In the data rows, the value 50 means zero.
Some points, one per row:
{58, 69, 45, 35, 45, 72, 68, 32, 49, 40}
{70, 27, 54, 56, 48, 40, 33, 58, 63, 53}
{33, 71, 42, 30, 41, 78, 67, 55, 57, 42}
{36, 84, 51, 49, 46, 57, 55, 34, 17, 58}
{68, 41, 60, 33, 49, 62, 53, 41, 66, 38}
{25, 49, 43, 72, 62, 46, 57, 26, 49, 58}
{41, 59, 41, 77, 48, 47, 35, 42, 49, 56}
{35, 66, 57, 56, 67, 33, 41, 34, 43, 55}
{45, 45, 47, 51, 69, 31, 35, 72, 52, 52}
{41, 44, 52, 53, 59, 41, 31, 47, 50, 68}
{39, 53, 40, 63, 68, 38, 50, 33, 38, 63}
{34, 68, 47, 52, 58, 58, 62, 14, 43, 56}
{23, 72, 52, 59, 58, 35, 60, 35, 19, 63}
{64, 33, 43, 51, 62, 21, 49, 69, 69, 45}
{61, 23, 54, 47, 60, 54, 40, 45, 73, 48}
{58, 27, 45, 34, 61, 25, 59, 72, 76, 51}
{75, 47, 49, 30, 45, 61, 66, 58, 51, 35}
{31, 49, 44, 70, 67, 42, 54, 30, 37, 57}
{36, 34, 49, 63, 34, 46, 49, 91, 29, 59}
{60, 31, 58, 40, 61, 60, 44, 46, 65, 42}
{58, 49, 64, 27, 39, 74, 54, 41, 50, 49}
{66, 27, 46, 47, 61, 21, 51, 55, 78, 53}
{67, 42, 47, 39, 44, 30, 79, 79, 49, 35}
Here are 12 more points, each followed by its number:
{57, 69, 55, 27, 44, 62, 55, 27, 60, 51} 0
{47, 29, 44, 42, 62, 42, 39, 69, 83, 52} 1
{61, 46, 58, 38, 36, 80, 56, 42, 52, 41} 2
{70, 37, 55, 32, 48, 60, 74, 38, 60, 38} 3
{41, 39, 40, 77, 47, 47, 39, 73, 43, 51} 4
{60, 35, 57, 47, 52, 39, 65, 58, 76, 28} 5
{51, 84, 50, 43, 41, 53, 72, 32, 53, 35} 6
{82, 46, 41, 45, 39, 51, 60, 71, 48, 36} 7
{48, 55, 61, 40, 59, 39, 42, 30, 47, 65} 8
{52, 80, 58, 34, 56, 50, 47, 33, 45, 47} 9
{40, 59, 40, 57, 45, 81, 54, 43, 17, 55} 10
{42, 52, 47, 65, 63, 39, 51, 24, 36, 62} 11
Which three of these numbered points are nearest to each point below, looking only along the 4 directions in which the first points spread most? Their numbers follow each, nearest first.
{39, 50, 60, 36, 42, 79, 77, 34, 33, 45} > 6 0 9
{45, 67, 40, 61, 41, 74, 46, 54, 16, 51} > 10 9 4
{48, 62, 54, 53, 14, 68, 56, 60, 59, 43} > 2 7 10
{59, 51, 57, 44, 60, 48, 30, 41, 49, 56} > 8 11 9
{58, 50, 45, 49, 26, 79, 45, 64, 44, 50} > 2 10 7
{34, 48, 42, 80, 50, 38, 42, 68, 36, 53} > 4 11 8
Here are 12 other points, each followed by its number:
{39, 80, 51, 44, 50, 62, 48, 24, 40, 56} 0
{36, 57, 46, 62, 35, 48, 38, 72, 25, 66} 1
{31, 59, 43, 65, 61, 46, 74, 21, 29, 55} 2
{44, 63, 42, 63, 16, 68, 59, 62, 34, 53} 3
{39, 42, 39, 70, 58, 47, 38, 68, 30, 57} 4
{61, 45, 57, 33, 45, 77, 62, 34, 54, 41} 5
{40, 69, 43, 66, 53, 58, 64, 27, 14, 52} 6
{25, 56, 45, 70, 38, 35, 44, 78, 34, 63} 7
{29, 74, 50, 54, 24, 73, 50, 63, 36, 49} 8
{52, 36, 55, 45, 61, 42, 31, 48, 73, 57} 9
{52, 44, 36, 71, 35, 50, 42, 80, 45, 50} 10
{39, 51, 55, 60, 57, 48, 39, 53,  8, 63} 11
The same question for these:
{77, 18, 51, 53, 52, 33, 49, 53, 67, 51} > 9 10 4
{52, 41, 44, 59, 31, 47, 45, 94, 48, 47} > 10 1 4
{64, 52, 52, 34, 38, 71, 61, 47, 68, 34} > 5 9 0
{51, 67, 49, 52, 27, 66, 46, 77, 36, 40} > 3 8 10
{35, 62, 60, 51, 65, 28, 40, 37, 43, 61} > 2 11 4
{41, 61, 52, 51, 71, 29, 40, 43, 43, 57} > 2 4 11
